One vector is turned by the same rotation once a tick. Each row is the vector after some number of ticks, and that number follows the row.
The counts run from 0 to 143.
[104 117 100 107 142 135 125 129 190 104 165 108 146 137 133 143 136 179
 157 108 151 131 122 111 107 130 124 122 115 120 132  90 145 136 103  95
 146 104 159 189 106 174 120  81 120 143 154 119 107 115 162 121 126 117
 151 124 102 158 180 153 137 137 113 116  63 199  90 138 128 111 104 105
 162 111 145  99 197 133 122 129 144 103 130 145 109]  99
[104  88 120 153 133 134 150 119 204  88 150 125 138 133 123  75 140 159
 114 125 177 125  77 123 113 125 148 168 133 140 133  93 130  98 121 108
 146 117 168 134  98 188 136 115 140 138 141 108 108 113 134 165 128 131
 135 131 110 147 187 124 101  90 141 108  90 203  98 121 158 118  86 109
 153 129 153 117 164 137 128 126 132 150 122 130  75]  124
[114 115 114 121 158 114 128  97 192 109 164  95 140 138 136 102 138 144
 135 109 151 135  88 117  90 145 121 148 114 142 114 110 157 119 126  72
 161 101 137 171 144 179 144  94 121 160 160 112 118 120 129 141 142  96
 116  99 110 110 181 122 154 133 129  97  97 174  81 112 147 120  82 103
 147 134 134 125 192 165 146 106 147 119 163 129  80]  94
[ 75 121 106 116 167 135 129  99 195 120 151 109 132 136 133  79 109 144
 129 134 160 151 110 120 104 153 106 160 122 127  97 129 143 112  99  85
 154  91 147 135 137 150 151  92 153 143 144  70  90 147 106 154 135  98
 143  98 118 152 173 118 143  98 127 130 106 173  81 104 134 108  88  88
 151 112 133 115 163 120 119  93 150 111 141 122  66]  41
[ 96 115 115 127 163 145 140 125 180 106 166 106 148 124 129  83  99 152
 118 141 159 161 107 125 122 111 116 150 153 139 136 115 131  92 105  96
 135  96 177 117 135 174 148  87 135 114 128 101  92 126 119 155 140 123
 160 117 109 192 183 131 120  96 135 105 101 184  81 125 142  99  85  91
 132 111 126 118 184 105 111 110 124  70 126 127  79]  110
[ 76 131 111 126 155 161 125  97 169 110 153 117 149 120 119  92 152 149
 119 130 154 144  84 145 138 141 126 165 111 138 112 104 127 110 124 104
 140  99 140 118 140 174 154  90 144 149 119  91 101 110 105 150 134 109
 150 116 122 158 192 110 136  99 114 119  89 181  75 101 123 127  74  80
 131 119 149 136 180 133 114 119 142 116 107 123  82]  49
[ 97 136 131  89 159 119 138 104 174 118 180 117 159 135 151  84 138 163
 116 139 167 139  92 102 118 130  97 142 133 138 137 136 117 104  89  82
 152  85 160 143 133 184 143  98 131 140 133 121 100 112 106 142 149 110
 132 102 120 154 191 124 102 117 152 108 117 180  99  95 136 106 102  86
 136 124 155 147 193 133 127 112 126  97 152 118  84]  2
[ 67  86 106 138 123 126 143 106 158  85 146 119 120 140 116 100 152 136
 117 131 150 146  88 115 118 162 132 144 152  91  81 120 130 124 110 104
 147 119 167 150 126 184 156  74 122 152 144 113 128 111 134 178 128 145
 135 139 133 164 183 119 133 119 132 132  80 180  78 110 131 137  97  87
 159 135 163 119 173 119 133 138 149 108 120 137  98]  129
[114  86 127 137 139 152 139 131 210  75 151  94 125 134 108  70 140 136
 117 119 174 131 107 111 114 143 160 144 125 138 100  95 159 124 115  91
 156 120 152 143 103 177 161  96 137 159 157  86 116 129 142 171 116 106
 144 106 112 143 158 130 140 100 127 118  79 163  79 128 126 125  94 116
 148 142 136  99 174 158 152 116 150 152 120 130  83]  126
[ 93 120 128  85 146 139 118 127 176  74 180 101 150 140 131 110 155 149
 147 118 160 136 124  82 130 161 138 108 133 107  92 113 144 150  89  83
 153 102 169 159 107 186 166  81 145 169 152 115 134 112 128 153 118 112
 159  99 135 174 175 132 115 134 130 125 108 161 100  94 100 134 117 114
 156 115 166 128 202 150 151 132 139 108 120 130 124]  67
[103 102 137 118 137 168 145 132 180  66 152 111 125 121 112  77 161 130
 113 115 148 137  86 115 133 128 158 142 147 145 133  93 134 115 132 118
 148 109 155 132 133 185 139  92 139 141 134 111  95 114 134 156 142 139
 160 133 117 165 200 117 119 109 127 106  85 187  99 108 115 114  88  99
 136 144 154 116 177 147 133 116 133 136  86 120  73]  57
[115 117 131 106 147 129 150 126 194  94 150 108 153 160 154  87 134 161
 126 121 148 137  90  84 108 153 136 108 135 135 112 139 154 131  99  77
 151  91 160 124 109 165 167  99 156 157 178 100 110 127 125 131 124  87
 153  99 125 156 167 126 118 100 139 103 100 153  81 106 111 123  96 112
 143 101 130  99 180 192 139 129 134 122 140 118 102]  73
[116 101 116 125 160 135 135 118 202  85 163  73 136 135 116  95 144 136
 139  94 150 150 117 119  94 149 117 138 120 116 103 102 157 123 121  89
 156 102 159 144 119 166 173  82 119 157 143  74 126 114 142 145 131 100
 140 101 115 138 162 133 161 124 118 105 101 152  78 135 119 130  92 112
 148 117 129 123 210 144 148 127 150 107 125 133 106]  27
[ 85 104 103 121 138 171 122 142 182  96 161 130 144 130 132 104 120 150
 171 140 177 125 106 123 143 143 141 145 142 136 127 104 173 119 115 109
  96 123 162 159 116 177 137 105 151 133 161  99 113 122 132 148  75 120
 147 120 125 170 161 129 118 106 114 109  88 187  95 113 121 108 102  98
 164 111 172  76 171 129 119 131 151 113 138 133  80]  45
[ 90 102 107 116 145 113 139 131 158  94 166 132 146 157 146 109 144 157
 122 131 130 132  89  96 102 172 119 118 150 125 102 165 147 134  90  89
 130  99 165 145 132 183 156  92 141 148 153 112 111 101 121 161 124  96
 128 116 133 164 169 130 105 120 142 102 103 169  86  91 109 116 117 102
 155 129 170 111 195 176 122 129 150  99 140 116  95]  75
[ 68 110 112 113 159 164 124  98 191 112 174 112 145 113 120  90 135 160
 161 118 169 119 127 135 127 146 110 160  99 140 113  90 143 139 111  95
 134 126 156 164 138 195 160 104 141 157 135  96 109 122 113 148 108  97
 122  94 110 149 165 120 125 108 108 131  95 179  95  99 130 126  96  84
 162 111 153 118 178 130 125 114 152 120 127 144  94]  47
[ 87  71 101 124 138 109 160 131 174  84 163 140 160 149 141 113 150 167
 130 123 126 122 100 113 109 140 117 129 144 138 139 116 127 117  98 120
 122 103 182 149 122 208 146 106 149 122 150 142  91  96 137 157 130 116
 133 137 120 175 182 137 117 106 143 101  93 185  95  83 134 125 109  84
 169 113 157 104 172 147 125 130 129  98 120 131  81]  77
[120 131 126 117 148 148 125 134 187  91 165 104 143 139 147  95 127 151
 114 143 153 140  85 121 115 112 137 132 161 122 150 120 161 103 117  74
 141  84 145 140 103 158 130  94 128 115 127  84  99 129 153 140 123 122
 184 133 113 161 191 154 110 107 142 105  82 190  88 148 129 104  93 120
 135 113 158  99 202 141 142 124 143 111 144 105  67]  104
[ 64 112 110 114 152 162 114 101 182 117 159 116 134 118 120  88 153 157
 137 114 158 133 109 139 131 147 104 161  98 147 112  95 136 121 116  97
 143 117 148 139 151 181 165  98 138 159 116  88  99 120 105 142 131 105
 128 102 116 147 178 107 130 103 110 123  98 179  92  95 131 132  86  83
 147 111 144 141 178 118 112 110 140 105 114 127  86]  48
[ 97  85 125 123 140 126 149  93 191  83 155 112 138 133 113 111 130 158
 141 127 172 140  83 109 124 136 149 141 143 107 120  85 117 101 118 107
 157 107 167 159  85 180 137  89 117 147 155 116 115 128 131 158 127 150
 140 135 122 168 191 116 128 103 132 116 104 191  90 106 146 134  89  86
 175 110 128 100 154 119 141 133 129 128 121 154  88]  131
[123 124 148 115 154 138 140 140 174  83 177 108 156 139 158  80 138 160
 123 137 152 142  86 114 126 120 134 125 153 149 154 122 144 103 121  87
 117  87 159 113 121 185 140  99 139 128 145 106 100 112 137 146 124 102
 150 114 123 170 183 134  99 103 150  85 117 179  92 117 119 108  85 108
 126 126 149 109 201 152 134 127 129 102 134 104  74]  4
[113 131 140 104 157 131 138 123 179  97 175 124 161 143 158  74 135 156
 113 131 158 130  78 113 119 116 107 142 148 148 149 119 125  97 108  90
 133  75 153 123 141 180 146 103 146 131 132 104  94 116 117 156 145 115
 142 111 125 161 196 121  95 114 154  95 122 174  94 103 137 103  94 100
 122 125 156 131 193 139 132 112 130  96 139 109  71]  3
[ 94 127 119 123 141 175 123 106 167 104 143 122 140 124 131  91 143 155
 118 134 153 158  73 130 140 144 138 167 120 129 121 110 136 120 122 113
 124  90 133 118 123 179 144  85 137 146 128  90 108 122 119 142 122 126
 173 134 122 162 199 115 120  85 109 105  73 183  71 119 117 132  66  82
 123 114 142 121 172 136 117 124 135 116  97 114  74]  50
[123  84 108 139 131 127 138 116 202  91 157 108 157 127 114 100 157 165
  97 135 173 141 102 112 119 104 137 161 122 138 135  90 137 100 112 110
 145 105 162 126  97 202 148  97 141 147 138 125  90 121 149 170 124 122
 147 129 102 140 169 142 155  98 134 104  68 161  84 130 152 131  66 112
 133 118 119 107 178 114 155 123 120 121 117 148  83]  18
[113 115 127 117 158 162 146 144 191  99 163 103 157 135 136  74  95 154
 135 138 179 153 104 113 143 125 130 146 148 129 124 111 140 100 105 106
 128  81 173 116 117 162 144  89 145 128 155  93 105 132 129 143 122 119
 172 127 115 190 174 124 117  87 122  94  90 181  86 132 126  97  85 100
 147 117 117  96 185 119 121 111 131  91 128 121  88]  111
[ 97 118  92 120 144 160 134 131 186 110 140 115 151 129 117 102 127 175
 120 119 180 140 122 107 129 154 140 153 117 127  89 126 141 144  95 101
 137 101 157 145  95 171 159  78 159 179 157  90 134 111 117 151 119 103
 146 116 106 158 163 139 124 107  98 105  58 166  94 121 110 114  90 107
 150 123 137 124 187 141 120 130 159 125 104 138 127]  120
[ 99  97 116 156 127 101 152 115 169  96 164 122 148 145 119  98 141 145
 138 136 175 128  66 119 102 131 135 157 161 109 107 116 139 103 111 108
 123 103 168 161 115 184 138 103 121 142 152 119 136  94 129 164 120 155
 121 136 119 146 182 132 120 140 142 102  89 195  93 125 151 112  97  89
 171 145 160 123 192 118 133 135 139  97 138 137  85]  23
[ 85 126 111 107 138 158 125 117 186 112 152 130 136 131 138 110 134 174
 136 128 185 125  83 107 116 152 149 155 128 140 107 109 148 141 102  91
 142 127 142 172 106 179 121  93 143 162 164 113 128 125 121 141  98 106
 134 111 116 138 177 134  84 107 100 117  71 202  96 109 122 111 101  95
 152 138 159 101 162 161 117 131 161 155 141 140 104]  53
[100 105 130 104 139 173 129 136 181  84 148  98 148 132 131  84 149 138
 137 111 168 133 114  95 138 149 158 119 136 119  92  89 134 151 112 103
 159 107 160 141 103 182 145  78 132 154 160 100 115 139 151 130 121 120
 171 126 124 161 175 127 116 114 109 126  64 179  86 121 111 121  92 104
 160 133 141 102 168 154 143 114 137 148 119 121 117]  59
[116 110 112 128 134 112 139 121 173 101 156 114 144 152 117 106 139 142
 122 138 195 147  96  90 114 152 140 152 140  98  62 129 143 126 100  82
 147  93 146 160 106 172 158  73 143 169 170  94 130 107 123 163 123 121
 125 111 113 141 165 137 139 137 114 113  67 160  80 121 128 119  83 104
 154 139 141 129 201 131 135 134 142 113 142 130 104]  21
[ 85 107 108 109 136 136 123 146 171 118 167 121 148 135 158  95 136 176
 131 127 143 138 124 106 107 153 103 120 118 133  92 119 157 144  86  87
 125 105 180 144 119 197 159  94 144 147 150 133 102 117 141 134 105  78
 126 100 124 147 164 141 119 112 113 104  75 165  82 108 123 107  97 105
 149 120 154 125 201 158 128 140 149  91 134 133 124]  7
[ 68 130 126  98 128 115 130  97 153  90 181 119 152 142 152 109 166 160
 131 133 144 128  85 105 114 140 107 120 129 105 109 114 103 122  99  91
 154  89 174 140 119 183 156  96 138 148 121 123 111 118 126 141 131 121
 142 117 142 169 192 131 100 124 137 134 106 187  91  85 119 143 102  74
 158 105 168 141 187 127 141 144 130  86 108 133 104]  69
[116 126 120 123 149 163 144 154 191 101 163 102 155 137 143  82  98 163
 141 133 186 146 117 115 144 138 131 133 135 129 118 108 155 129 101  91
 121  86 155 135  93 169 151 101 147 141 166  82 127 135 130 135 106 109
 166 117 115 179 156 140 109  90 112  97  97 173  85 138 124  99  98 104
 153 122 139  85 186 139 122 123 146  96 151 119 105]  112
[ 96 127 106 107 153 114 127  99 190 121 170 106 145 131 133 119 123 168
 128 114 160 135 117 126 101 130 102 141 105 119 122 106 121 115 102  77
 176  89 151 182 114 170 129  90 131 140 121  98 105 114 123 133 166 101
 140 117 103 141 192 128 134 134 140 122  91 189  98 126 139 116 103  96
 150 112 139 139 194 125 110  82 144 110 144 123  89]  101
[ 70  99 104 130 128 138 130 131 196 103 153 117 143 144 144  98 135 160
 142 137 155 137 113 126 104 130 119 127 155 112 130  99 152 131 107 106
 132 115 174 150 102 163 133 103 146 119 121  97  85 138 162 133  95 117
 159 126 119 169 166 142 111 100 129 139  76 189  84 126 145 125  93 100
 178  92 160  96 172 117 116 132 139  98 107 130  85]  38
[ 81 107 133 112 144 148 141 108 183  84 161 117 123 115 103  82 153 134
 114 109 151 125  81 111 116 142 144 154 135 153 122 100 120 108 127 105
 146 115 143 137 149 198 140  85 139 151 128 115  96 110 111 177 151 128
 134 124 121 150 194 117 114 118 122 111  96 194  88 103 124 118  92  95
 119 157 161 129 178 139 124 106 148 147 101 126  63]  56
[ 77 107 100 146 146 145 131 129 176 113 170 116 124 114 137  83 134 174
 121 128 152 138  80 147 113 141 102 157 111 145 127 110 154  99 112  97
 115 118 170 133 124 196 150  99 126 137 113 114 121  95 114 169 121 118
 116 119 114 157 182 115 115  91 140 103 108 189  82 113 154 119  96  90
 142 121 148 131 187 124 129 136 150  98 121 125  72]  116
